Each row has a name. Each question is about the rows just above it.

Columns, left to right: H J X Z D U G
L: [-0.06  0.32  5.96 -6.09 -6.44  5.77 -0.28]
Y: [-3.83 -3.87 -1.80  1.69 -1.21 -2.81  1.23]
C: [-2.22 -2.10  1.56 -1.57 -3.39  0.75 -2.36]
Q: [-3.83 -3.87 -1.80  1.69 -1.21 -2.81 -3.87]
M: [-4.99 -5.16 -4.24  4.01  0.33 -5.33 -4.95]
F: [-1.21 -1.80 -3.87  1.69 -3.83 -9.16 -6.53]
B: [-0.04  0.33  6.05 -6.06 -6.40  5.68 -0.29]
N: [ 1.56 -2.10 -2.22 -8.38 -7.96  8.25 -7.97]
S: [-4.55 -4.66 -3.36  3.11 -0.27 -4.35 -4.54]
P: [ 1.50  2.06  9.08 -9.28 -8.57  9.27  1.18]
Which column holds [-3.87 -4.95 -6.53 -0.29 -7.97] top down?
G
Shuffled N with one entry gone: [-7.97  1.56 -8.38  8.25 -2.10 -2.22], missing
[-7.96]
[-3.83 -3.87 -1.80  1.69 -1.21 -2.81  1.23] is in which row?
Y
[-2.10 -3.87 -5.16 -1.80  0.33 -2.10] is in which column, read top down?
J
Give the next entry after [-2.22 -2.10  1.56].
[-1.57]

Columns, left to right: fusu Fum siko Rolu rutap lidol Lifad gigep zudu
Pel: [-8.16  1.13  5.81  1.09  1.13 -2.15  5.58  3.13  6.94]
Zif: [ 1.63 -2.41  0.39 -0.44  0.79  1.06 -2.17 -2.64 -1.88]
kag: [-0.08  0.71 -1.90  0.33 -0.62 -2.04  2.68  1.65  1.32]
Zap: [-0.69  0.02 -0.75  3.02 -4.43 -1.40 -0.58  3.10 -1.09]
fegak: [-0.69  0.02 -0.75  3.02 -4.43 -1.40 -0.81 -0.52  1.96]
nus: [-0.39  0.87 -1.61  0.35 -1.53 -2.45  2.68  0.83  2.10]
dolu: [ 0.77  0.72  1.35  0.26 -2.32  2.99 -5.35  0.25 -3.29]
tizas: [ 0.50 -1.22  0.33  1.46 -1.76  0.17 -1.44 -2.41  0.09]
Lala: [-0.50 -1.67  2.41 -0.86  1.78  3.85 -4.10  0.85 -4.11]
sital: [-0.50 -1.67 -0.51 -0.86  1.84  1.66 -1.44 -1.33 -0.30]
fef: [ 1.53  1.67 -3.42  1.11 -4.62 -0.93 -0.95  0.05  0.10]
Which column holds this, read top down? [ 1.13  0.79 -0.62 -4.43 -4.43 -1.53 -2.32 -1.76  1.78  1.84]
rutap
Shuffled sital with one entry gone: [-0.86 -1.33  1.66 -1.44 -0.51  1.84 -1.67 -0.30], missing
[-0.50]

Columns, left to right: zipi voge Vek Lifot boru Raled
K: [ 1.78 -0.93 -0.59 -0.23 -0.58 -1.86]
W: [ 3.98  1.10  4.57 -6.85 -2.53 -0.37]
E: [ 0.16  0.43 -1.48 -0.05 -2.36 -2.74]
R: [ 0.16  0.43 -1.48 -0.05 -2.36 -2.13]
V: [-0.92 -1.19  1.14  1.85 -1.91  3.42]
T: [-1.42 -0.06 -3.37  1.98  3.63 -0.53]
A: [-0.60 -0.23  4.57 -6.85 -2.53  7.69]
The next entry after [1.10 4.57]:
[-6.85]
The next entry after [-0.59 -0.23]:
[-0.58]
Which column holds this, read top down? [ 3.98  0.16  0.16 -0.92]
zipi
Which column holds this, read top down? [-6.85 -0.05 -0.05  1.85  1.98 -6.85]
Lifot

Columns, left to right: rizer Tolun kagun solut Dil Sal
voka: [-0.90  7.47  2.41 -2.94 -4.51 -2.48]
raf: [-0.90  7.47  2.41 -2.94 -4.51 -0.89]
nid: [ 1.43  6.47  1.14 -0.08 -0.78  5.37]
Shuffled voka with one entry gone: [-4.51 -2.48  2.41  7.47 -0.90], missing
[-2.94]
[-2.94 -0.08] is in which column, read top down?
solut
Which column holds this, read top down? [-2.94 -2.94]
solut
Which column holds this, read top down? [-0.89  5.37]
Sal
Which row holds [-0.90  7.47  2.41 -2.94 -4.51 -0.89]?
raf
raf without one entry, shuffled: [-2.94  7.47  2.41 -4.51 -0.89]. Gone:
[-0.90]

Columns, left to right: rov belag Reso dev Big duf Guzek nutup Fufev fal
Gapal: [-1.51  0.18  1.02 -0.39  2.23 -1.18  0.14  0.23 -0.48 -2.36]
Mubo: [-1.42  1.15 -1.01  0.94 -0.90  0.45  0.14  0.10 -0.23  0.89]
vufi: [ 4.74  1.15 -1.01  0.94 -0.61  3.91 -1.92 -1.24 -0.12  2.99]
Mazun: [-4.33  0.59 -1.49  0.69  4.94 -3.14  0.79  2.43  0.37 -1.93]
Per: [-4.01 -0.34  0.07  0.03 -4.52 -3.24 -1.16  2.46  0.33 -2.67]
vumav: [1.64 1.55 0.22 1.72 8.41 1.78 0.54 0.82 0.19 1.24]
vopi: [-1.95  1.26  0.35  1.95  1.87 -0.92  1.39  0.76  0.56 -1.42]
lusob: [ 4.29  0.86  0.55  1.38  1.79  4.45  2.22 -1.35  0.78  2.24]
mudop: [ 1.60 -1.10 -0.18 -0.91  0.52 -2.01 -0.96 -0.64  0.09 -0.94]
Which column holds [0.94 0.94 0.69 0.03 1.72 1.95 1.38] top down?
dev
Whose row is [-1.42  1.15 -1.01  0.94 -0.90  0.45  0.14  0.10 -0.23  0.89]?
Mubo

Columns, left to right: zad gunu vapo Tevuv Kez vizi zanel
vazi: [ 2.90  2.13 -0.94  0.51 -5.87  2.14 -2.76]
garuf: [ 0.72  3.48 -0.26  0.92 -6.78  2.46 -4.04]
Dubar: [ 0.55  5.42 -0.37  0.22 -6.93  2.18 -3.97]
gezu: [ 3.73 -0.62 -0.49 -1.18  3.82  1.26  1.30]
gofaz: [ 1.12  5.00 -0.94  0.51 -5.87  2.14 -2.76]
Lok: [-0.02  2.14 -0.18 -0.90 -0.87  0.43 -1.18]
Which entry of Lok is missing from [-0.18 -0.90 -0.02  2.14 -1.18 -0.87]?
[0.43]
Shuffled vazi with one entry gone: [-0.94 -5.87 -2.76  2.13  0.51  2.90], missing
[2.14]
[-4.04 -3.97  1.30] is in which column, read top down?
zanel
The next entry after [3.82 1.26]:
[1.30]

Columns, left to right: fitav vifub Peto Lizaf tev kedot pebu guzi
vilek: [ 7.49 -2.28 -0.99 -3.24 -3.10  3.75 -1.66 -1.00]
fimub: [ 3.53 -9.05 -2.57  1.40  3.68  2.41  1.49  3.52]
mokir: [-3.24  3.75 -0.56 -2.28  7.49 -3.10 -0.55 -8.45]
Fuge: [-3.41  7.64  5.27 -0.56 -9.71 -1.19 -2.78  3.50]
lotil: [ 1.40  3.65  2.71 -3.50 -5.95 -0.17  0.49 -8.06]
The next entry after [-3.24  3.75 -0.56 -2.28  7.49 -3.10]:
[-0.55]
Which column holds this, read top down? [3.75 7.64 3.65]
vifub
vilek without one entry, shuffled: [-0.99 -2.28 -3.10 -1.66  3.75 -3.24  7.49]. Gone:
[-1.00]
Which column holds [-2.28 -9.05  3.75  7.64] top down?
vifub
Shuffled mokir with one entry gone: [-3.10 -8.45  7.49 -3.24 -2.28 -0.56  3.75], missing
[-0.55]
Give the next entry after [1.40 3.68].
[2.41]
Shuffled fimub with one entry gone: [ 3.52  1.40  1.49 -9.05 -2.57  3.68  2.41], missing
[3.53]

Columns, left to right: dogi Teki Pofu siso vam
Zelus: [-1.07  3.83 -2.80 -1.66  0.05]
Bek: [ 1.44 -2.80  1.43 -2.68 -3.83]
Zutas: [ 0.96 -1.66  3.83 -2.80  3.99]
What is the next entry after [ 3.83 -2.80 -1.66]?
[0.05]
Whose row is [-1.07  3.83 -2.80 -1.66  0.05]?
Zelus
Which column holds [ 3.83 -2.80] top down?
Teki
The next entry after [-1.66  3.83 -2.80]:
[3.99]
The next entry after [ 1.44 -2.80  1.43]:
[-2.68]
Shuffled Zelus with one entry gone: [-2.80 -1.66  3.83 -1.07], missing
[0.05]
Bek without one entry, shuffled: [-3.83 -2.68 -2.80  1.43]. Gone:
[1.44]

Columns, left to right: nipif keza Ser Lutif tofi
vid: [-0.88  4.82  0.82 -2.81  5.72]
Vovu: [-1.29  5.72  1.71  2.50 -4.37]
pofer: [ 5.72 -1.29 -3.43  0.61 -1.94]
What is the next entry after [ 5.72 -1.29]?
[-3.43]
What is the next entry after [-0.88  4.82]?
[0.82]
Which column holds [-4.37 -1.94] top down?
tofi
[-1.29  5.72] is in which column, read top down?
nipif
What is the next entry after [-1.29  5.72]?
[1.71]
[ 5.72 -4.37] is in which column, read top down?
tofi

Columns, left to right: zape bape Dera Rivu Fipav vumob
lefu: [-7.92 -3.37 -4.30  6.89  6.73 -6.03]
sager: [-9.44 -6.71 -6.47  5.89  9.73  5.20]
lak: [ 3.76  1.41  5.21 -9.70  7.67  5.33]
Gagof: [ 3.76  1.41  5.21 -9.70  7.67 -6.48]
zel: [ 6.40  2.49  8.16 -2.94  6.51 -7.79]
zat: [ 3.76 -5.04  5.21 -9.70  7.67  5.33]
ket: [-2.09 -9.46  0.55 -1.34 -8.57  6.21]
sog: [ 8.07  6.34 -3.02  4.15 -3.03  0.90]
daros: [-3.38 -8.50 -6.82  5.54 -5.55 -6.45]
Shuffled sog with one entry gone: [ 8.07  4.15  6.34  0.90 -3.02], missing
[-3.03]
Which column holds this, read top down? [-3.37 -6.71]
bape
Which column holds [ 0.90 -6.45] top down?
vumob

Columns, left to right: kovor Vun Vekoz sak Miv mir Sem maviz tuv
Zos: [ 0.16 -3.57 -2.07  1.20  2.83  0.10  0.57 -2.53 -3.58]
tofez: [ 0.16  0.18 -2.07  0.90  0.27 -0.16  2.34  0.46 -2.07]
nugu: [ 1.14 -1.74 -2.40 -0.57 -3.31 -1.64  1.69 -3.84 -2.07]
nopen: [ 3.92 -1.74 -0.83  3.93 -3.81  1.50 -1.65 -4.47 -0.40]
dena: [ 0.16  0.18 -2.07  0.90 -0.65 -1.64  2.04 -5.13 -0.44]
fopof: [ 0.16 -1.74 -4.94 -0.03  7.20 -4.93  1.45 -1.63 -4.04]
Which column holds this, read top down? [-2.07 -2.07 -0.40 -0.44 -4.04]
tuv
fopof without one entry, shuffled: [ 1.45 -0.03 -4.94  7.20 -4.04 -1.63 -1.74  0.16]. Gone:
[-4.93]
Which column holds [-0.57  3.93  0.90 -0.03] top down?
sak
Give the next entry after [-2.07  0.90 -0.65 -1.64  2.04 -5.13].
[-0.44]
Which entry of Zos is missing from [ 0.16 -3.57 -3.58 -2.07 -2.53  0.57  0.10  2.83]?
[1.20]
Shuffled nopen with one entry gone: [-4.47 -0.40  3.92 -0.83 -1.65 -1.74  1.50 -3.81], missing
[3.93]
Which column holds [-2.07 -2.40] top down?
Vekoz

Columns, left to right: bur fuzop kamu Godus Fakad mem
riti: [ 2.06 -0.97  1.04  3.64 -0.25 -6.02]
Fupov: [ 0.42  1.87 -5.71 -1.73  0.69  3.09]
tisu: [-2.04  0.85  3.08 -1.79 -0.70 -2.14]
tuse: [ 0.87 -4.50  4.24  4.23 -0.82  4.22]
Riv: [-0.72  1.98  1.75  0.05 -0.57 -7.83]
doned: [-0.12  2.23 -0.75 -2.95  1.50  1.49]
What is the next entry after [ 1.04  3.64 -0.25]?
[-6.02]
Shuffled tuse with one entry gone: [-4.50 -0.82  4.24  4.23  0.87], missing
[4.22]
tuse without one entry, shuffled: [-4.50 -0.82  4.24  0.87  4.22]. Gone:
[4.23]
Give the next entry after [ 0.87 -4.50].
[4.24]
[-5.71  3.08  4.24  1.75 -0.75] is in which column, read top down?
kamu
doned without one entry, shuffled: [-2.95 -0.75  1.49  2.23 -0.12]. Gone:
[1.50]

